In the rows, 128 means zero.
Each path is a new rotation, seen through one point. The rows after it are directions, each followed by how far the rotation turns it, in degrees per step (0 if it stays put).
Each turn is a multiple of 5 degrees from 10 to 175, or 0.
Each row of a path follows its step; steps can be skipped.
Rotation 1:
step 0: [131 134 140 136 116 129 132 127 117 124 138 129 125 118 122 123 130 113
 135 124 137 125 127 128 121 133 118 132 105 125 127 113 136 129 123 126
 134 122 129 126 135 125 131 124 107 110 128 129 126 114 132 143 124 130
 124 129 131]
step 1: [123 133 132 113 129 111 130 122 138 121 134 139 123 137 125 128 121 117
 143 131 121 117 137 149 142 121 124 117 132 120 126 123 128 131 116 122
 127 122 129 130 139 122 117 129 115 138 129 123 127 125 127 121 117 123
 131 133 125]
step 7: [137 130 129 137 134 121 118 109 128 131 133 121 116 121 127 125 125 121
 138 123 129 128 132 123 122 125 127 136 129 124 130 104 116 135 132 115
 121 119 131 134 128 131 128 135 106 113 136 133 122 124 125 137 128 129
 117 124 123]
step 8: [128 136 134 120 128 112 135 128 124 125 135 131 115 133 129 124 117 120
 135 138 126 120 125 134 121 123 139 133 123 124 143 132 139 134 110 129
 139 135 131 147 140 120 116 132 124 132 130 133 124 120 131 133 129 127
 138 142 118]
step 9: [128 118 118 117 119 109 132 134 149 128 120 132 130 130 125 126 135 134
 133 143 133 130 126 126 135 134 119 135 132 116 134 128 126 132 116 135
 102 130 127 123 135 132 124 129 126 125 129 133 121 143 133 124 132 137
 128 136 130]
step 10: [131 132 116 135 141 128 124 132 133 120 131 134 121 126 124 114 140 134
 118 128 122 131 133 119 118 125 150 126 130 121 134 124 128 122 125 122
 134 121 133 122 125 147 136 130 113 108 126 135 130 143 132 132 126 128
 119 138 128]
step 12: [131 135 126 121 121 120 126 122 136 139 132 128 118 123 128 123 124 108
 142 140 130 135 124 138 144 131 129 133 128 126 139 115 129 144 131 128
 121 125 133 124 135 124 130 107 120 128 113 135 138 129 137 131 136 125
 127 136 133]
step 15: [129 142 117 131 117 124 134 124 131 122 131 140 116 127 142 120 125 123
 138 137 131 133 119 121 114 119 142 142 126 119 139 114 129 126 129 132
 133 135 117 133 142 132 131 123 128 134 134 131 128 126 132 144 134 134
 124 138 124]
step 16: [124 123 123 121 116 116 135 146 136 128 134 134 123 130 127 109 139 120
 123 142 128 120 139 133 126 133 134 136 116 131 128 133 132 142 114 128
 119 130 141 117 138 128 123 133 128 138 125 127 126 139 119 120 132 126
 120 128 137]
step 19: [129 135 138 122 123 117 118 117 128 136 135 131 131 136 136 112 132 110
 137 129 132 138 135 135 136 119 122 129 124 119 139 122 131 136 124 130
 121 130 134 124 147 124 127 136 116 143 128 120 128 116 128 134 134 110
 128 128 131]
Speeds:
[130 128 131 128 129 126 127 128 128 128 127 125 133 129 127 131 131 126
 127 129 128 125 129 131 128 127 127 127 131 128 130 131 128 132 128 127
 124 130 128 125 131 127 128 129 127 134 132 126 127 131 125 126 127 131
 125 127 126]  145
[126 129 127 125 131 128 130 127 125 126 125 126 126 128 126 129 123 130
 126 128 125 129 125 130 125 129 127 128 131 133 128 129 128 131 130 131
 127 126 128 129 128 125 130 127 129 131 128 133 127 129 127 133 126 127
 131 131 124]  115
[126 124 130 127 125 127 128 130 128 125 126 129 125 129 130 132 128 126
 131 129 129 128 126 128 124 130 128 127 127 129 128 126 131 129 127 126
 128 133 129 126 127 124 127 127 123 132 123 129 129 128 130 124 129 125
 127 129 128]  95
[129 133 126 129 128 133 128 125 126 127 127 126 127 126 129 129 129 131
 127 129 131 129 128 127 125 125 127 128 132 126 130 126 129 129 130 131
 130 130 129 126 127 126 130 132 126 124 128 124 126 128 125 128 129 124
 124 129 125]  95
[129 124 127 124 126 130 129 126 126 127 129 131 128 127 128 129 127 130
 127 126 128 124 126 128 128 125 125 122 128 123 133 129 130 126 127 129
 128 127 126 122 129 131 127 128 126 126 127 129 128 130 128 129 125 127
 132 126 129]  85
Rotation 2:
step 3: [129 139 126 142 130 135 124 129 139 131 126 146 137 132 139 132 133 129
 124 121 122 135 129 137 128 122 138 109 123 119 128 117 121 131 127 116
 110 146 123 131 133 138 120 140 141 118 129 134 132 131 132 139 133 122
 127 129 132]
step 5: [129 131 133 125 127 129 144 117 122 125 112 128 138 124 135 130 141 136
 138 118 133 124 135 124 119 132 116 120 122 126 128 124 121 134 127 132
 131 146 118 126 131 138 146 137 130 129 130 136 132 136 121 129 103 131
 136 122 133]
step 6: [131 137 133 118 131 133 139 118 121 119 120 143 126 140 129 125 132 122
 128 114 130 126 120 125 127 140 132 133 122 127 132 139 122 137 134 122
 121 124 129 119 132 118 126 133 125 124 144 143 132 130 135 135 106 139
 145 131 131]
step 7: [132 118 125 109 137 122 135 123 129 109 121 132 134 136 137 123 120 125
 134 121 125 120 132 138 139 131 136 120 118 111 136 128 126 135 120 126
 116 128 135 133 129 127 133 129 105 134 135 138 129 133 130 143 131 130
 133 132 137]
step 12: [127 133 124 130 128 144 136 121 127 131 121 145 137 134 124 125 122 130
 136 125 133 124 129 125 127 118 124 136 118 117 127 143 119 118 115 126
 131 128 134 134 131 131 127 141 122 127 131 134 137 149 135 130 116 141
 121 108 128]
step 14: [130 131 122 135 141 134 140 126 123 140 114 119 129 139 140 146 128 118
 135 131 122 123 125 135 126 117 138 127 124 115 136 127 123 124 127 122
 117 137 125 142 117 124 127 130 119 143 134 123 121 136 117 137 128 117
 133 126 133]
step 15: [122 145 137 135 130 141 123 141 120 132 119 149 126 135 138 133 125 128
 130 128 115 109 125 133 128 126 127 129 131 126 130 120 125 126 127 120
 126 129 121 151 129 124 136 134 131 130 132 119 125 126 131 127 119 113
 141 139 128]
step 16: [120 129 141 137 125 129 131 135 134 130 126 128 139 127 126 116 130 137
 135 119 121 109 137 132 129 131 139 118 127 124 139 124 114 127 135 117
 124 135 120 138 142 124 120 132 139 124 134 129 123 151 124 123 121 125
 128 139 139]
step 17: [123 144 134 120 123 124 136 132 120 118 123 136 135 127 111 127 140 135
 136 123 119 139 144 137 127 132 126 127 124 131 141 121 120 129 117 129
 121 145 138 133 121 121 119 140 142 129 138 132 122 141 123 129 124 132
 134 132 124]
step 19: [126 130 119 124 127 124 122 123 129 118 104 133 134 138 132 128 141 122
 125 115 126 124 128 133 118 129 132 139 114 113 121 134 118 119 125 122
 116 126 129 131 128 146 121 139 134 124 129 141 132 122 137 143 120 124
 132 129 128]
Speeds:
[130 130 127 129 127 123 123 128 130 127 126 129 126 126 125 123 127 129
 131 128 125 124 132 129 130 130 127 131 126 129 130 126 130 128 129 129
 125 128 129 127 125 127 124 129 129 125 129 125 128 130 127 126 132 126
 128 130 127]  45
[126 126 129 129 133 126 129 133 125 125 127 126 129 127 129 129 131 130
 126 130 128 127 129 128 128 128 127 128 131 125 130 130 129 127 130 129
 129 128 129 125 127 129 124 129 127 130 126 136 129 130 129 126 133 127
 128 132 131]  115
[127 130 131 125 132 127 129 126 127 128 133 128 127 128 129 124 129 132
 132 129 127 126 131 126 124 128 126 128 127 131 129 129 124 133 127 126
 130 126 128 130 128 126 126 129 128 129 126 129 129 127 127 126 126 133
 127 129 127]  65
[126 127 129 134 126 127 127 127 130 127 130 128 126 131 132 130 128 130
 130 129 127 127 130 126 127 123 130 130 127 133 130 130 129 128 130 131
 126 132 128 131 131 131 129 126 126 127 128 130 128 125 127 127 128 125
 130 130 126]  65
[130 128 124 125 124 129 130 124 128 129 125 127 126 130 127 130 131 129
 126 123 133 125 131 126 127 130 126 128 129 131 128 130 127 126 125 130
 129 128 126 127 128 129 127 129 128 128 129 133 130 130 128 126 131 130
 130 126 124]  55
[135 127 127 124 129 126 126 128 129 127 127 131 130 129 132 131 131 131
 132 130 130 128 127 132 127 130 127 127 129 129 130 131 133 129 132 125
 129 130 130 127 131 127 130 125 127 125 128 128 129 128 130 127 127 129
 127 125 128]  20
